rotation steps, each row followed by its count of steps:
The counts run from 0 to 215.
[138  93 147 150 138 167  83 113  70 116 124 127 107 158 115 123 126  96
 151  89 168 140 191 155 116 139 121 126 123 128 138 119 146 175 126 129
  97 124 178 134 151] | 107
[142 207 102 132 127 158 100 116 118 149 107 151 144 121  80 156 118 143
 150 142 132 122 178 156 108 179 164 139  99  87 169 122 115 124 107 177
 129 162 141 143 144] | 80
[124 116 173 111  90 167 116 127 156 140  92 124 127 124 130 161 178 153
 108 133 147 134 176  94 114  81 111 186 112 138 176 123 132 139  82 135
 149 110 105 157 113] | 30
[145 113 176 120 121 112 138 138 128 130 113 112 138 147 116 176 153 149
 115 121 137 136 192 122 149 112 106 191  81 169 157 119 154 127  73 114
 129 135 144 142 143] | 208
[141 163 140 143  89 124 140 117 105 103 132 117 138 132  96 152 144  84
 176 157 121 134 167 149 113 123 129 141  47 125 149 145 141 133  87 146
 136 131 160 184 139] | 84
[111 141 128 144 148 150 140 148 145 136 172 119 160 131  95 100 135 100
 122 147 157 124 207 119 128 107  77 137  91 157 195 146 125 143 118 106
 153 132 168 113 162] | 5
[ 99 119 128 121 118 134  76  88 135 118 130 103 132 183 137 125 171 111
 113 140 131 108 162  88  95 102 104 127  99 103 160 167 123 183  97 138
  97 131 104 154 155] | 127
[119 123 138 108 120 146  83 107  86 118  99 129 140 170 122 151 185 128
  86  99 113 124 174 113 147 125 149 141  75 123 103 156 158 185 118 145
 108 139 151 140 127] | 124
[157  69 150 140 168 127 132 117 128 143 121 163 135  97 153 112 158 149
 145 135 168  83 163 131  86  71 141 183 129 143 133 127 119 145 108 114
  83 148 143 125  91] | 50
[110 102 124 150 102 127 145 115 102 115 139 115 122 123 145  84 153  96
 164 188 149 122 168 139 132 121 144 130  58 149 134 123 188 141  70 124
  92 124 143 149 121] | 87
[109 123 141 115 114 153 121 138 137 165 160 125 126 103 183 106 142 183
  92 119 147 111 193  94 144 117 131 125 152 120 169 156 132 107  94  99
 104 136 148 105 177] | 115
[139 118 176 131 128 139 154 134 161 117 121 147 152 165 143 186 158 126
 140 115 138 121 186 139 140 107  92 191  92 123 167 129 141 127  71 108
 116 134 140 150 130] | 209
[160 121 144 145 186  99  97  89 140 121 110 163 167 144  80 144 155  94
 148 136 122  96 174 154  85 136 153 175  92 128 132 110 133 149 116 148
 115 126 103 100 153] | 146
[122 158 105 128 109 117 121 102 103 193 122 143 138 121 120 124 114 149
 131 139 133 133 182 128 130 164 179 145 133 126 174 125 133 120 106 175
  90 190 116  91 142] | 78
[146  77 160 116  86 132 126 121 135 123 142 131 138 131 173 185 169 123
 118  92 128 133 181  84 118 110 126 182 118 140 154 119 144 125  62 126
 115 136 111 122 125] | 32
[ 96 132 144 153  82 141 121 133 147 109 130 143 133  64 125 109 163  97
 162 120 142 127 154 107  96 136 144 127 135  97 160 152 168 154  72 113
 118  83 117 125 184] | 197
[126 122 149 120  85 152  76 100 118 136 113 115 129 135 161 138 149 155
  85 136 169 142 191 146 140 100 128 138 121 131 173  87 154 146 158 131
 145 148 159 178 130] | 27
[127 146 111 134 169 115 102 110 103 137 120 139 177 146 123 115 117 156
 146 168 115  57 144 147 127 174 163 118  88 140 145 178 101 139  90 137
  66 130 130 140 161] | 62
[117 142 133 114 117 133  92 112 116 146 110 155 156 143 157 109 134  71
 130 126 160 127 199 143 146 174 131 121  88 148 193 129 134 122 141 138
  91 162 147  99 147] | 186
[140 151 139 147 111 152  92 171 143 144 111 160 141 100 131 152 127 168
 132  87 148  93 182  80 130 126 151 148 136 122 206 138  98 126 126 102
 121 111 143 121 147] | 118
[161 110 109 166 127 166  98 114 106 134 162 122 122  95  87 130 139 133
 145 150 154 130 185 126 102  67 145 127  98 145 144 128 128 157 121 125
 159 148 127 172  86] | 68
[161  72 124  98 166 169 104 116 122 171 112 127 120 106 126 134 123 160
 136 110 138 112 203 111 104  86 167 144 141 102  90 128 110 140 109 134
 108 130 127 111 100] | 53
[143 107 150 174 132 161  91 134  90 122 148 141 110 164 105 130 135 102
 147  98 166 136 178 154 131 131 138 118 121 101 151 113 165 178 132 121
  84 130 162 152 146] | 106
[131 171 168 127 125 131  78 106 123 147  68 160 124 135 118  98 160 102
 153 139 153 111 178 144 149 146 126 162 102 149 190 118 122 149 135 134
 126 163 124 131 118] | 188
[135 147 121 155  84 123 117 111 127 113 138 111 135 130 119 135 144  80
 176 170 112 125 176 122 115 116 131 108  61 121 146 133 149 138  97 142
 110 112 133 190 129] | 85
[143  69 105 163  91 144 146 131 128 162 164 147 146  91 121 143 121 166
 153 167 115 112 161 127 114  93 166 116 164 139 167 149 139 110  74 103
  84 110 107 149 136] | 156
[111 109 151 115 126 139 131 133 181 117 104 155 141 118 162 152 171 114
 157 100 138  97 170 131 112 115 143 167 123  83 135 123 134 152  64 125
  96 120 102 106 124] | 34
[148  87 164 149 133 144 109 120 142 116 141 154 180 134 160 151 149 122
 127 171 144  95 148 139 102  83 109 151 106 149 156 152  95 129 103  82
  96 113 141 174 151] | 47
[101 140 140 114 124 152  96  99 130 118 119 127 150 176 119 135 185 109
 119 136 127  98 161 113 123  97 108 154  83  82 134 167 131 197  94 138
 117 133 136 148 155] | 126
[154 110 143 101 144 114 101  42 115 107 125 121 143 157 146 117 127 115
 156 138 136 111 199 192 102 120 174 156 109 107  97 114 111 134 116 135
 131 159 152 137 155] | 149
[116 164 105 134 111 119 108  99 131 204 125 171 150 103 114 120 135 132
 147 145 119 116 184 112 130 153 168 118 152 115 186 137 133 120 120 153
  88 176 106  97 138] | 77
[114 130 106 112  90 121 142 106 125 150 108 159 168  85 146 158 176 174
 112 128 111 119 154 122 123  73 180 176 103 132 138 132 145 137 102 131
 145 122 149 170 124] | 138
[110  94  93  95  98 150 151  93 116 171 122 159 147  98 144  87 144  80
 124 151 118 127 168 102 127 115 145 137 124 161 150 171 112 122  83 134
 108 155 119  69 134] | 74
[128 116 156 131 121 124 105 118 177 128 119 155 145 112 173 151 175 125
 150 101 131 100 167 115 121 126 182 136 145  69 136 126 155 143  87 119
  82 119  99  96 130] | 35
[ 91  98 116 140 105  97 129 120  91 124 124 144 155  79 172 100 131 108
 149  90 145 120 163 125  93 143 164 126 131 125 145 115 167 142 103 117
  87 115 156  97 183] | 199
[122 147 146 111  90 130 119  88 106 138  99 111  77 159 134 132 138 146
 176 118 150 137 189 123 129 139 122 168 103 126 160 101 129 150  76 168
 120 169 140 167 103] | 191
[119 157 118 142  98 180 116 130  95 139 139 164 120  61 134 101 137 147
 173 130 155 132 149 140 116 116 153 120 135  91 125 150 138 167  93 134
 113 173 172 161 106] | 176
[104 157 137 114 146 127 108 104 124 138  97 154 142 124 121 133 146 142
 149 103 132  86 145 147  93 111 181 163 130  56 124 125 129 167 116 145
 112  94 169 109 186] | 38
[143  94 172 127  74 142 109 121 141 145 129 140 125 125 145 180 183 132
 114 115 132 132 185  87 133  93 115 160 119 140 172 123 143 133  72 125
 133 124 108 141 126] | 31
[ 94 122 144 120  92 159 153 151 124  93 111 128 119  92 136 128 150 110
 169 122 138 135 155 115 101 148 136 138 118 110 149 139 160 146  30 133
 126  92 125 131 177] | 196
[113 113 181 122 134 152  93 106 101 109 118 127 118 116  81 102 167 106
 156 102 155 122 178 156 116  94  92 138 148 145 127 148 144 184 105 109
 139 126 159 160 153] | 109
[142 126 120 133 114 141 103 126  85 136 126 136 103  86 139 110 123 140
 205 117 143  99 166 130 132 156 165 115 146 155 131 136 107 146  83 137
  83 176 121 164 100] | 174
[136 158 137 159 161 141  88 121  91 141 137 153 164 125 110 100 126 171
 137 181 137  63 127 146 125 138 165 129  89 127 159 170 114 155 106 135
  81 143 130 159 152] | 63
